A state moves one step at a time under one of 5 hidden systems, and each row is a state written as 32 numbers. Each run below is a few steps of one system.
(in the rows, 128 means zero)
trace 1, kenaf:
[[129 150 144 113 121 120 152 138 125  99 137 125 128 117 130 139 106 116
  110 125  93 134 146 124 116 113 126 134 101 158  81 135]
 [147 143 140 113 134 125 153 149 143 104 112 141 150 114 135 144 129 112
  110 135  89 119 147 127 124 105 133 119 113 150 101 153]
 [157 122 143 135 140 131 141 156 157 138  87 157 147 125 148 143 154 121
  131 149 114  94 131 127 134  98 141 102 140 127 130 165]
 [151  98 140 159 142 144 121 155 153 138  92 159 151 139 153 138 151 130
  143 148 138  87 121 137 148 109 155 110 158 130 148 136]
 [131  87 140 180 131 151 100 141 131 139 115 149 135 149 151 137 132 145
  152 140 167  97 116 137 146 125 161 123 154 144 151  98]
 [108 106 125 170 119 151 101 116 105 126 156 121 127 150 127 139 102 153
  141 115 179 140 121 138 130 150 156 149 120 149 134  68]
 [ 97 140 124 139  99 132 118 111  90 113 176 106 112 134 119 133  86 158
  127 104 149 170 138 124 111 151 134 149  86 152  97  91]
 [110 168 129 104  92 108 145 128  95 109 159 115 109 118 118 129  94 158
  109 112  98 177 157 112 102 132 112 131  68 142  81 149]
 [142 165 131  79 105 104 161 151 118  97 121 138 131 107 121 123 124 147
   93 132  50 155 171 115 117 112 107 109  83 132  95 199]]
trace 2, Rif:
[[144 135 137 114 120 122 143 149 127 112 112 143 133 123 133 128 131 141
  111 137  89 129 149 126 129 115 128 116 113 137 120 164]
 [146 123 138 127 113 124 130 157 125 135  98 154 123 129 138 120 143 158
  123 147 101 120 142 125 132 115 129 105 120 120 141 177]
 [147 109 138 143 118 132 119 156 129 139  94 160 133 135 144 125 145 162
  132 147 118 112 138 127 140 116 142 105 131 122 149 162]
 [144 105 142 164 123 142 115 157 134 138 101 162 140 139 153 139 139 157
  139 145 138 106 131 131 140 111 157 107 137 138 140 139]
 [134 108 146 174 120 143 119 157 133 134 115 154 140 140 158 153 124 149
  144 138 149 103 128 133 134 109 164 116 126 154 116 123]
 [127 122 142 164 117 146 127 145 122 106 142 140 146 137 145 160 101 142
  128 125 145 126 139 136 125 116 166 134 102 176  93 100]
 [119 137 134 149 109 136 127 130 107 106 155 126 131 132 132 150  92 149
  120 116 136 151 145 130 117 130 148 139  85 166  90 104]
 [108 145 118 119 100 123 124 120  92 112 164 114 114 129 114 121 100 164
  115 108 122 175 147 123 117 148 122 139  87 137 110 122]
 [108 131 106 109 101 122 108 110  86 119 158 112 105 136 101  96 112 170
  112 114 119 178 142 129 128 169 108 141 106 113 152 127]]
trace 3, moba (9 x 32):
[[106  97 119 158 126 141  92 106 110 143 149 116 109 149 122 113 121 140
  145 122 176 128 105 137 140 159 135 148 152 121 162  76]
 [119  95 141 192 134 157 104 128 129 134 137 134 135 150 150 153 111 130
  156 126 192 102 107 142 136 128 171 143 141 160 127  62]
 [132 114 153 188 124 151 127 167 151 130 122 163 161 137 172 178 119 139
  156 137 169  92 123 133 131  93 182 112 130 169  88 114]
 [153 133 140 158 123 138 141 180 161 131  96 178 178 123 171 174 144 155
  143 144 135 105 145 124 131  82 172  82 118 143  99 177]
 [172 130 129 122 127 126 140 174 153 138  69 178 166 120 148 139 171 163
  124 153  91 117 157 125 140  97 144  72 123 108 148 214]
 [160 117 117  82 127 109 128 149 138 143  73 158 126 123 120  81 182 153
  111 158  63 122 147 125 151 127  96  91 159  70 194 222]
 [139  97 119  83 141 110 111 116 127 153  93 124  88 135 103  52 175 115
  120 151  85 109 115 131 157 156  74 127 196  63 218 164]
 [112  90 118 114 169 126 106  78 133 143 134  89  95 139 100  77 143  57
  136 127 145  94  81 139 151 165  91 167 212  97 191  64]
 [109  98 145 158 182 153 123  88 154 113 163  85 129 137 124 145 107  18
  141 118 181  74  71 153 137 136 141 191 185 173 115   4]]
trace 4, Fedep:
[[117 137 126 127 109 129 126 128 106 107 151 122 124 129 121 130 104 150
  116 116 123 157 144 128 122 138 133 136  97 147 106 116]
 [110 146 125 115 116 121 133 113 109 110 159 107 113 122 116 123 102 123
  117 113 120 153 135 124 116 140 115 147 105 143 101 111]
 [111 141 125  99 128 116 136 107 118 111 153 100 107 121 107 108 110 102
  112 117 107 143 126 126 119 141 101 152 125 131 114 114]
 [122 128 122  90 135 117 132 111 122 109 137 107 111 124 107  94 126  99
  110 127  94 131 128 129 134 145  97 147 149 120 141 125]
 [130 111 127 107 129 116 118 126 123 143 111 130 103 133 117  87 151 130
  127 142 107 117 120 128 141 140 101 126 165  94 171 152]
 [132  96 123 134 120 130 101 135 120 145 109 144 115 142 130  97 149 159
  137 141 128 119 127 130 149 140 125 117 158 102 182 142]
 [128  92 127 169 116 144  92 135 111 149 117 148 123 149 142 121 132 176
  149 135 162 125 129 131 141 139 150 118 138 126 164 112]
 [117 105 132 180 118 153 104 126 110 130 147 130 132 150 140 148 109 157
  144 120 181 132 123 137 131 139 164 139 117 155 127  75]
 [109 121 138 167 134 151 122 113 123 109 162 111 134 137 135 162  87 106
  137 109 173 123 117 136 121 131 158 160 115 179  91  48]]
trace 5, vatug, 9 rows:
[[137 140 146 152 108 141 143 163 125 103 129 152 155 128 150 167 108 159
  121 128 117 132 155 129 120 101 165 115  85 173  81 141]
 [129 144 149 153 108 139 142 154 119  96 141 141 150 126 147 171  93 151
  119 121 121 137 155 126 114 105 161 127  77 185  67 122]
 [122 150 149 149 109 135 145 141 114 101 153 128 136 123 143 169  86 138
  122 118 129 140 148 122 106 109 155 134  73 187  58 108]
 [111 159 148 142 114 128 150 127 113 104 161 113 122 121 134 163  83 121
  121 113 132 139 138 122  99 114 139 149  75 180  54 100]
 [103 160 147 131 119 122 152 116 115 112 170  98 109 120 124 156  84  97
  120 110 135 139 121 128  98 120 126 161  85 166  57  93]
 [ 98 157 143 122 129 119 151 104 119 116 177  87  99 121 115 145  90  75
  119 111 139 134 105 132 102 128 116 175 101 158  68  85]
 [ 94 146 140 118 139 124 146  93 121 119 178  77  95 123 107 134  94  60
  123 110 145 127  93 139 108 139 108 183 124 148  87  70]
 [ 95 133 134 116 146 125 135  82 121 120 176  72  89 128 101 116 102  54
  122 111 146 124  88 140 118 153 102 189 146 137 115  56]
 [ 97 116 125 110 153 127 121  73 117 122 166  72  86 136  93  97 111  56
  121 112 144 123  90 141 130 164  93 187 165 125 145  51]]

Which system made each run below?
trace 6, 4 rows:
[[130 149 152 120 134 124 157 135 136 100 137 120 131 117 133 151 107  87
  111 128 101 117 134 129 116 105 128 142 110 167  74 121]
 [149 143 145 125 146 132 159 144 156  99 116 135 160 113 138 161 125  87
  114 132 100 106 139 130 124  95 141 125 120 164  87 132]
 [152 128 147 146 149 135 146 157 168 132  94 155 160 120 158 163 146 104
  139 145 130  84 125 129 129  86 153 105 139 144 107 148]
 [146 106 146 170 141 147 129 160 162 134 101 161 163 133 163 162 143 121
  151 143 151  83 118 136 141  94 167 108 151 148 118 127]]

kenaf
trace 7 (4 x 32):
[[134 121 153 171 139 147 137 153 153 111 129 145 161 129 160 177 112 107
  142 131 151  93 124 134 129  94 173 127 129 180  78  98]
 [152 144 146 147 130 135 153 170 160 124 103 162 170 116 161 177 133 129
  135 139 126 105 141 124 122  80 163  97 110 155  83 162]
 [166 145 138 115 125 116 153 167 149 138  77 164 148 114 145 143 158 148
  117 150  86 117 152 122 124  93 134  87 105 116 123 211]
 [149 138 123  73 117  98 142 148 128 139  87 146 111 116 117  84 167 149
  106 151  56 133 148 117 137 123  85  98 138  77 164 227]]

moba
trace 8, 4 rows:
[[121 112 134 159 124 145 115 126 117 117 143 125 134 140 134 141 107 138
  130 124 152 128 127 138 131 135 153 143 121 157 123  87]
 [130 116 146 167 119 145 122 151 126 121 126 147 138 139 150 153 115 151
  135 134 145 117 134 132 130 113 161 124 113 159 111 116]
 [142 119 145 158 113 136 128 162 130 133 106 162 138 135 154 150 130 163
  135 142 130 114 141 127 130 105 157 106 113 144 119 151]
 [149 119 138 139 116 129 126 161 129 139  93 162 135 134 147 129 147 169
  130 146 111 118 145 126 134 111 143  98 120 124 145 173]]

moba
trace 9, 4 rows:
[[156 131 141 140 122 129 141 168 147 137  90 167 150 122 153 151 149 155
  130 147 114 112 145 125 129  93 151  91 115 130 120 182]
 [153 105 132 156 125 139 118 166 143 135  88 173 159 135 154 138 152 166
  138 148 128 108 143 129 147 110 160  90 142 130 151 160]
 [140  85 130 174 118 147  92 151 121 139 101 165 142 148 152 126 138 181
  146 141 149 112 140 128 154 127 162 105 148 133 165 122]
 [115  96 118 171 105 141  84 124  98 153 132 138 116 150 135 116 124 192
  152 123 177 144 127 127 137 155 147 124 127 120 167 105]]

kenaf
